Each run below is a few steps of one of 8 hidden systems, one row a step.
z490, run 1 (9 x 20):
-20 17 44 -24 -3 -10 -30 -10 10 4 -7 -34 40 14 -2 -5 19 44 35 -26
0 7 23 3 21 -12 -13 -22 8 -2 69 -3 -2 -9 4 5 30 21 -23 52
14 -10 -37 29 -26 27 18 9 -31 16 24 21 -19 -46 -15 -39 -14 8 -4 19
58 8 12 23 -24 8 13 4 -24 -38 -56 10 11 4 -28 -6 -10 -7 16 -17
-7 22 9 0 41 -13 -13 2 19 -40 -10 27 -10 23 23 33 -11 -61 -11 -10
-61 3 -18 -33 9 17 1 21 27 25 14 4 9 -5 36 -22 -16 -5 23 -28
8 -13 49 -23 -17 2 0 3 23 8 5 -32 40 -6 3 -16 31 63 7 -2
22 -24 20 36 13 -10 -6 -22 -13 0 51 -5 -8 -35 -2 27 9 4 -40 37
13 -5 -49 40 -26 26 15 -6 -50 15 9 0 -9 -21 -9 -20 -28 -31 16 -7
z858, run 2, 9 rows:
11 33 -12 -24 -1 -21 -18 -51 -25 -17 1 7 -28 44 -4 27 -18 -27 20 -13
-15 42 -39 -2 -1 14 -45 8 9 11 18 14 -29 10 15 -51 11 -18 31 12
0 6 13 10 32 19 -11 26 31 -2 26 15 38 2 -13 -37 24 22 17 53
-5 -22 4 11 26 -2 57 25 18 -17 16 20 16 -10 8 26 1 -12 -52 32
-1 -45 -17 5 -31 3 36 27 -1 16 -45 2 -25 -30 2 12 -19 -4 -35 -31
20 -22 20 -27 -20 -10 -13 -21 -3 11 -58 -26 11 23 -20 23 -13 17 26 -41
-26 37 -2 -33 7 -25 -27 -48 -10 3 18 -21 -10 46 17 29 3 -13 14 -14
-28 31 -36 5 -12 6 -27 -7 -12 28 52 -7 -21 -4 10 -44 19 13 14 25
34 0 10 31 10 14 -1 12 3 -10 23 12 20 -12 -29 -32 27 30 -3 63
z51, run 3:
68 -41 27 -7 -19 24 -13 -10 12 4 -7 11 -7 -36 -11 -17 -16 24 16 1
38 -18 20 20 39 14 -18 -9 25 -19 23 11 9 0 22 21 -11 -60 1 20
-37 -9 -24 32 22 28 -16 36 4 10 -6 9 14 -26 15 -14 -32 -45 26 -25
-1 -18 40 19 -4 11 -2 30 6 -2 -48 -22 58 -12 -19 -5 1 31 23 -26
-6 33 61 6 7 -10 -1 -9 -5 -42 30 -12 33 -17 25 20 12 5 -12 -20
-4 9 3 4 -30 20 -8 -21 -33 4 45 5 -11 -55 22 -21 -23 6 15 -38
80 -31 17 12 -27 24 -29 -19 -2 6 -11 -11 -2 -18 -11 -18 -5 3 26 1
31 5 22 22 46 9 -48 1 24 -30 8 20 -1 3 11 11 -1 -52 11 18
-36 0 -21 23 31 30 -8 37 0 2 0 34 29 -30 -8 -25 -35 -21 35 -11
z561, run 4:
-7 -12 25 -23 -15 -12 -36 -10 -11 9 -32 9 -20 -32 -29 -2 -13 59 16 -34
48 11 35 7 1 7 1 -46 -24 -21 47 -9 36 1 -4 8 2 6 21 18
5 15 -45 31 -9 21 -28 8 -9 5 29 14 -40 -15 21 -35 0 -45 4 15
15 -18 5 1 19 12 -17 36 24 -9 -58 40 6 -7 -40 -22 -14 22 21 4
17 2 39 12 16 14 45 12 12 -34 12 -5 57 5 28 18 -4 -30 -8 -6
-40 -5 -31 -5 -21 10 16 13 -5 17 11 1 -31 -36 41 -4 -23 -31 -17 -44
10 -27 26 -28 -21 1 -17 -16 -5 19 -33 -6 8 -16 -29 -2 -17 60 31 -33
41 4 39 22 0 6 -18 -40 -16 -11 49 -33 26 -4 16 17 10 -13 10 9
-16 8 -47 37 10 9 -35 3 -21 17 19 24 -43 -28 -5 -19 -15 -35 8 9
z465, run 5, 9 rows:
5 -1 -24 -65 -4 -7 26 -32 -3 7 -23 26 -11 45 -20 11 -30 14 25 -6
0 -29 -32 -37 -2 2 -16 3 40 45 -28 -16 -21 45 2 -7 8 -3 18 13
-31 -42 -11 22 29 -6 -41 5 14 53 3 -34 3 2 -19 19 7 8 5 24
-7 -5 -16 62 7 -2 5 -7 -39 17 21 -36 27 5 -27 18 13 -5 -9 39
-3 31 -11 36 -27 -29 18 -3 -45 -18 5 -15 -28 -3 -8 13 30 7 -55 11
-14 36 11 -31 -15 -39 7 -39 -33 -26 6 17 -34 0 -12 24 -5 34 -21 -19
17 24 -16 -62 -6 -10 6 -40 1 -2 2 23 -19 49 -8 -6 -9 12 26 12
8 -21 -22 -40 12 -1 -29 3 49 31 -19 13 -33 33 -10 -17 12 12 9 36
-11 -54 -6 14 39 -4 -25 7 18 38 -18 -7 14 7 -43 20 -4 16 9 36
z468, run 6 (9 x 20):
10 -6 -14 -40 18 -5 -23 -14 27 11 15 43 -41 7 -23 -13 1 30 1 48
9 -33 -18 -14 26 9 -5 25 58 24 5 15 -16 15 7 -11 16 -5 -13 57
-16 -52 -1 8 22 -7 -2 42 45 27 -40 -21 8 7 -10 13 17 6 -23 19
-31 -27 9 0 23 -24 22 2 5 18 -26 -33 40 31 -26 47 9 20 -11 9
-38 18 -8 -10 -8 -37 15 -25 -23 19 5 -48 7 45 -8 31 26 20 -16 7
-11 13 -15 -20 -27 -31 -21 -40 -28 25 9 -20 -45 14 -23 7 19 43 -9 9
30 -5 -20 -16 0 -10 -28 -35 -5 16 19 21 -44 10 -33 -3 3 24 0 53
14 -17 -37 6 23 0 -17 18 32 17 -5 28 -39 19 -16 -12 14 -15 -17 61
-21 -35 -16 -4 27 -2 1 48 43 19 -51 16 -4 13 -26 -2 5 8 -14 26
z402, run 7, 9 rows:
-22 19 3 -6 46 -12 -57 -17 27 1 22 -1 -9 32 16 16 8 -38 19 14
-50 -2 -42 -6 19 23 8 13 0 37 32 15 20 0 -17 -28 -20 15 39 21
16 -22 13 19 -12 12 25 40 15 8 -23 -9 33 -11 -27 -29 26 50 -10 26
0 -17 39 17 -2 -21 16 11 1 -24 -1 1 -14 -48 12 38 3 4 -62 -20
4 16 -18 -9 -35 1 25 -29 -41 -12 -3 -3 -22 -2 27 17 -34 -37 1 -54
28 35 -1 -19 -11 -6 -39 -19 8 -8 -28 -19 -5 60 2 -14 19 -15 40 -4
-33 5 7 -11 53 -7 -51 -11 33 12 36 16 0 8 -9 6 6 14 19 38
-16 -25 -32 12 4 30 36 15 -10 28 40 15 24 -27 -16 -29 -16 23 9 33
34 -22 12 34 -32 8 25 44 6 -7 -41 -12 1 -23 -7 -21 23 11 -34 1
z402, run 8 (9 x 20):
0 19 -21 31 -13 19 -42 36 5 -1 -22 18 -31 -24 8 -49 -2 -24 15 -16
0 -10 32 15 37 10 -27 14 6 -17 -32 13 50 -9 -23 10 -29 -5 44 -25
-24 27 24 -13 14 14 40 18 23 -26 36 3 53 4 41 -9 9 -8 0 -4
-12 6 14 -39 -42 6 -4 14 16 11 2 4 -22 -34 24 -40 8 44 0 -34
52 -23 49 8 -16 8 -33 -37 -17 1 8 -27 16 -32 -6 13 -5 16 23 -20
4 30 1 44 3 10 -23 -9 -14 -14 55 -18 6 -9 38 -9 16 -48 -4 10
-30 33 -28 16 -3 14 -39 29 -8 0 -18 25 -15 -21 -5 -47 -12 -7 32 -20
14 0 42 7 26 13 -6 12 3 -27 -26 16 60 -2 -32 -3 -12 22 38 -5
-7 17 34 -13 12 9 34 20 28 -32 43 19 25 -20 43 -9 11 0 -27 3
z858, run 9, 9 rows:
-9 22 20 41 25 4 -50 -18 -30 -19 22 1 15 -24 -3 14 -18 -27 32 -20
-6 40 -1 45 1 25 4 13 -25 -22 29 -8 42 -11 23 -22 -5 -39 21 -14
4 22 45 29 -7 15 -2 32 0 -39 13 1 23 -49 28 -26 15 5 -11 -26
0 -13 43 9 9 11 17 -1 -13 -29 15 23 28 -60 3 18 -35 9 2 -36
30 -13 15 10 -19 23 16 -20 -17 -9 12 -8 12 -28 37 16 -36 -40 10 -49
15 2 32 22 -10 11 -59 -9 -1 -4 3 -28 -1 -29 33 3 -4 -27 21 -49
-23 21 23 39 25 3 -38 -12 -28 -9 34 -20 43 -21 3 11 -10 -13 36 -22
-4 37 8 44 -11 16 18 2 -34 -24 45 -13 32 -25 28 -14 5 -23 0 -12
17 16 38 37 -18 11 -6 20 -15 -36 8 13 3 -66 12 -21 1 11 -15 -23
z561, run 10, 9 rows:
14 23 2 32 -33 15 5 38 -13 -13 -10 6 8 -37 -17 -59 23 33 -3 5
44 -8 39 -8 2 4 19 8 18 -40 8 45 -21 -43 7 -3 -2 9 -37 8
35 -20 -25 -29 -9 23 41 -23 -1 -5 4 31 -14 5 16 9 -50 -43 10 -14
14 -12 -2 -14 -19 24 -29 7 22 19 -39 -27 7 18 26 -17 -11 -29 45 -42
-35 -10 46 6 38 0 -49 1 20 5 13 -19 36 -21 14 20 -4 2 25 -23
-36 -8 -12 41 7 13 15 -4 -43 20 46 -10 34 -41 -15 2 -18 11 11 5
34 -6 -4 45 -50 4 7 16 -33 2 -19 -9 -19 -43 -19 -28 16 24 -23 0
58 10 39 0 -3 -12 -13 -16 -4 -54 -14 40 -30 -22 -11 17 -7 -2 -24 -2
23 23 -20 -21 4 18 16 -24 -9 -27 10 38 -1 18 12 -3 -40 -47 34 -12
z151, run 11 (9 x 20):
-2 55 -21 -12 -27 -3 -8 -12 -17 3 34 5 -22 14 0 -51 29 31 9 26
21 -15 17 -15 -3 11 -3 28 30 -10 -8 50 -24 -44 -14 -37 5 44 -13 15
16 -43 -11 -20 29 22 53 9 29 1 11 34 16 5 4 17 -28 -23 -9 29
-14 -5 -34 -13 -6 4 10 19 28 16 -33 -25 -7 51 37 3 8 -51 -2 -12
-43 -8 23 0 14 -27 -40 13 11 12 -47 -30 8 8 -12 29 7 20 4 -37
-32 15 26 5 16 -24 3 -36 -25 5 45 -31 33 5 -13 34 13 32 -3 15
13 19 -20 8 -42 -7 1 -13 -23 13 38 -18 -39 -13 11 -27 36 22 -30 29
45 -31 -3 1 -11 2 0 4 -1 -1 -34 38 -44 -29 -42 -10 -10 30 -16 16
29 -6 -15 -18 38 5 28 -10 15 -24 -8 46 5 37 -19 19 -29 -33 10 32
z468, run 12:
17 27 41 29 3 4 -5 -17 -21 -30 17 -32 56 7 13 9 8 -17 26 -16
-32 31 -10 37 -19 -4 -9 -11 -50 -7 32 -12 -17 -36 21 3 -11 -25 -7 -37
37 11 -13 0 -44 24 18 -18 -43 -9 1 23 -8 -31 -15 -34 -29 15 27 -23
56 38 22 10 3 13 -10 1 6 -58 7 38 -6 -6 9 -23 5 -28 4 11
-22 -2 -11 -1 18 19 -4 32 22 -14 2 43 -20 -37 36 -8 -29 -45 -8 -31
13 -20 15 -17 -11 38 28 22 20 2 -24 2 52 -10 16 -25 -26 0 39 -34
3 23 56 23 10 3 -8 9 9 -33 14 -29 53 -3 30 7 19 -12 6 -23
-36 1 3 23 -11 -1 12 -16 -42 2 34 -22 6 -43 28 20 -25 -20 -6 -51
47 8 -5 8 -50 23 20 -28 -49 -4 1 -14 12 -8 -1 -23 -18 1 31 -25
z151, run 13, 9 rows:
-18 -43 -31 -12 -18 20 66 17 10 40 7 -17 20 0 24 2 -10 -7 -16 0
32 -26 15 -2 -26 -13 -1 -2 20 4 -57 -47 -4 33 11 23 22 -15 -17 -19
-23 0 13 10 31 -39 -41 -31 -18 -4 -1 -10 -21 7 -15 61 -6 -13 -13 -6
-28 36 -33 -3 -6 -11 -13 -33 -43 22 34 -12 3 22 -28 -15 5 28 28 21
24 29 13 -3 -21 -1 -19 18 11 -18 1 18 -14 -13 -10 -55 39 47 -2 31
9 -26 4 -4 24 8 32 22 23 -19 12 58 -14 -40 -7 0 -21 3 -35 25
2 -23 -45 -28 -5 20 61 8 17 18 -15 5 7 38 18 5 -21 -38 2 6
-9 -2 14 -19 2 -13 -32 17 39 4 -58 -27 -4 40 21 10 17 -18 5 -33
-57 -4 29 4 39 -28 -32 -15 -1 11 15 -20 22 -6 -9 47 -4 14 1 -14
z490, run 14:
-39 -3 23 -34 54 -20 -16 -9 27 -2 -8 10 26 30 -6 40 -16 2 24 -9
-31 -8 -14 -26 1 9 27 8 30 36 49 -24 13 17 36 -15 26 10 -13 31
8 -30 10 20 -38 -4 -5 16 -9 26 -12 -23 -17 -43 -15 -15 25 53 -29 -1
35 -17 6 28 5 -14 12 -41 -49 -11 -6 0 5 -2 -45 48 -23 1 -2 8
6 31 -52 10 -12 3 10 -9 -19 -5 2 1 -25 42 19 1 -4 -67 1 2
-31 27 -7 -24 -5 -11 -42 25 20 0 -52 13 -23 14 -3 -28 7 15 20 -33
-12 -5 33 -46 42 -16 1 -9 33 -7 8 23 29 18 -22 18 0 44 10 23
11 -34 -21 -7 -3 16 44 11 28 25 40 -3 -7 -7 25 -8 14 -2 -34 46
20 -46 -7 33 -38 9 5 19 -19 24 -43 -24 -16 -39 -15 -2 -6 11 -16 -26
z465, run 15 (9 x 20):
-10 13 -6 -7 -2 -42 -47 -35 -24 9 -14 -7 -51 14 -28 27 9 23 -9 -2
-12 32 -17 -15 28 -22 -18 -40 -20 2 12 5 2 52 -38 14 6 13 26 36
-14 12 -35 -11 12 -19 10 9 17 13 -2 12 -18 44 -26 -14 33 22 -18 62
-17 -34 -2 -15 11 -28 17 -3 1 25 -15 3 -13 1 -44 30 5 55 -32 30
13 -30 -31 -3 -6 -15 35 -37 -30 22 -10 -18 -1 33 -30 46 -16 -3 -9 18
-11 3 -53 4 -25 -23 -9 -18 -22 32 -21 -25 -51 30 -6 15 11 -17 -20 4
-35 18 -6 -4 1 -37 -47 -32 -24 24 1 -29 -20 19 -28 21 16 33 5 0
-1 25 -10 -3 19 -20 -5 -35 -13 4 34 -15 7 49 -24 11 26 14 8 53
5 2 -28 -2 0 -22 7 0 3 7 11 21 -44 10 -30 -6 25 28 -39 61
z51, run 16:
-47 -40 -36 1 22 15 21 30 20 35 6 7 5 -16 18 13 -28 -33 -10 -7
-16 -36 7 21 -12 -4 19 21 -1 25 -43 -54 39 10 -7 21 9 11 -7 -21
-28 38 32 18 -2 -36 -18 -12 -20 -23 2 -43 12 14 15 30 29 -1 -20 -24
-23 46 -12 1 -28 -12 -20 -30 -52 2 28 -2 -20 -19 -9 -25 -1 29 18 -22
68 5 2 -12 -31 12 -10 -21 -5 -1 3 11 -17 3 -23 -42 15 36 21 28
40 2 0 -10 31 2 -17 -3 35 -24 14 48 -37 5 3 -2 0 -26 -14 43
-24 -29 -44 -2 32 20 25 27 14 15 -7 41 0 -6 -6 3 -43 -35 9 9
-10 -31 3 -2 0 11 41 38 26 10 -51 -27 46 19 4 6 3 -4 -2 -13
-47 13 40 -6 10 -31 3 4 8 -10 -3 -35 16 5 28 41 18 4 -31 -38

Which system made each of these runs?
run 17, 2 rows:
-18 -24 36 -32 19 -8 -26 25 48 6 -40 12 6 -11 -8 5 -3 34 7 -22
-8 -35 -4 2 37 23 25 -2 12 17 16 -9 61 19 3 25 -28 -30 32 11
 -> z465
run 18, 2 rows:
67 -13 24 24 -21 20 -41 -12 5 0 19 -18 -8 -25 9 -28 19 -2 13 12
-3 -3 2 54 25 17 -50 15 1 -5 24 1 -6 -38 19 -4 -6 -50 4 -7
 -> z402
run 19 (2 x 20):
23 -16 -54 44 6 10 -7 -5 -28 11 -7 13 -25 9 -27 3 -20 -44 4 32
-3 23 -36 17 3 1 -1 41 0 -15 -58 26 -3 25 -35 -31 5 -7 10 14
 -> z468
run 20 (2 x 20):
8 -33 -21 40 -10 15 -4 44 16 23 -10 -3 -19 -27 -11 -32 23 4 -29 39
31 -34 24 13 17 -18 21 11 8 -23 -39 22 -10 -8 -27 44 -12 -3 -41 8
 -> z561
run 21 (2 x 20):
-27 26 -14 16 -40 13 13 31 -5 6 16 -10 -16 -30 42 -45 21 -3 -22 -25
11 6 65 -17 -16 -4 -15 -23 -3 -16 24 -10 18 -39 16 1 2 43 9 -37
 -> z465
run 22, 2 rows:
-48 4 -47 -12 12 -12 18 15 6 23 25 29 -31 -2 -11 -13 4 23 -26 42
30 -43 -15 5 -16 1 33 4 -16 17 -43 11 -8 -8 -51 4 -17 36 -8 15
 -> z402
run 23:
-29 51 23 -11 -15 -21 -12 -8 -11 -16 -2 -41 13 27 34 12 23 -10 4 -43
-32 29 19 -28 5 -16 -40 -27 1 1 50 7 -22 -21 11 -3 9 36 0 -5
 -> z490
run 24, 2 rows:
-35 50 -2 4 -33 -8 -20 2 -24 8 -1 -41 10 14 15 -32 30 16 18 -29
-17 18 27 -12 13 -17 -29 -2 11 -5 35 18 -13 -29 -10 -17 27 58 -11 29
 -> z561
run 25 (2 x 20):
-21 14 24 -3 3 9 15 16 2 -3 -14 -23 74 15 -10 -17 5 36 41 -17
-20 4 21 19 -13 4 9 11 4 3 58 -24 3 -42 43 -7 27 6 -40 0
 -> z561
run 26 (2 x 20):
-14 -27 -6 -42 16 -7 22 11 51 8 14 24 -39 0 32 15 2 -11 -44 16
15 -56 2 -35 -8 7 -4 4 45 36 -37 -27 4 23 12 10 -2 0 11 -11
 -> z468
run 27, 2 rows:
27 10 -7 35 0 1 41 -19 -52 -21 16 9 30 -1 -43 9 -12 10 1 29
41 28 -4 7 -24 -4 12 11 -7 -47 -30 32 -41 -4 14 -14 5 -31 -29 -12
 -> z858
run 28 (2 x 20):
-20 43 -40 -6 -8 -12 -19 -9 -14 -11 -7 20 -56 16 20 -1 -11 -48 -4 -19
-41 33 6 -28 -2 -9 -39 0 2 11 -7 -1 5 9 -16 -32 11 50 39 -13
 -> z465
run 29:
24 -19 17 -15 -34 -14 -24 5 26 9 -51 -28 -37 1 23 3 20 -1 -25 -33
-25 -33 6 -7 41 -17 -43 -35 1 29 3 -8 0 5 -26 49 -28 1 19 -2
 -> z490
run 30 (2 x 20):
-4 20 -27 45 -4 -7 -33 14 -18 0 -45 -22 -13 25 -7 1 10 -46 8 -16
-22 47 9 -2 13 -22 -26 10 -13 -27 -43 15 16 21 -38 -10 4 28 29 -16
 -> z51
run 31:
36 23 -5 18 -10 -27 -3 -26 -32 -14 -8 -7 -18 31 -43 12 26 16 -17 42
-6 40 -37 1 9 -18 -6 7 -12 -26 -23 53 -47 16 -29 -11 -4 -9 -12 23
 -> z858
run 32, 2 rows:
20 -34 -3 -11 24 10 21 2 16 -4 -49 9 19 28 -7 32 -36 -42 16 -17
-48 11 7 -18 22 4 -3 16 32 4 -15 -23 42 33 34 9 0 -28 25 -32
 -> z51
run 33, 2 rows:
35 17 17 28 -5 25 14 -12 -38 -26 11 12 49 -13 -25 -20 -21 8 43 -4
25 40 28 10 1 8 -7 33 33 -49 7 26 -4 -10 30 -35 29 -15 -18 9
 -> z402
run 34, 2 rows:
-27 -32 7 39 17 21 -6 44 7 8 -6 14 16 -63 -1 -8 -21 -2 -3 -19
-2 4 24 22 -21 16 43 22 -18 -24 -24 -18 50 -16 17 -1 -11 -11 1 -46
 -> z402
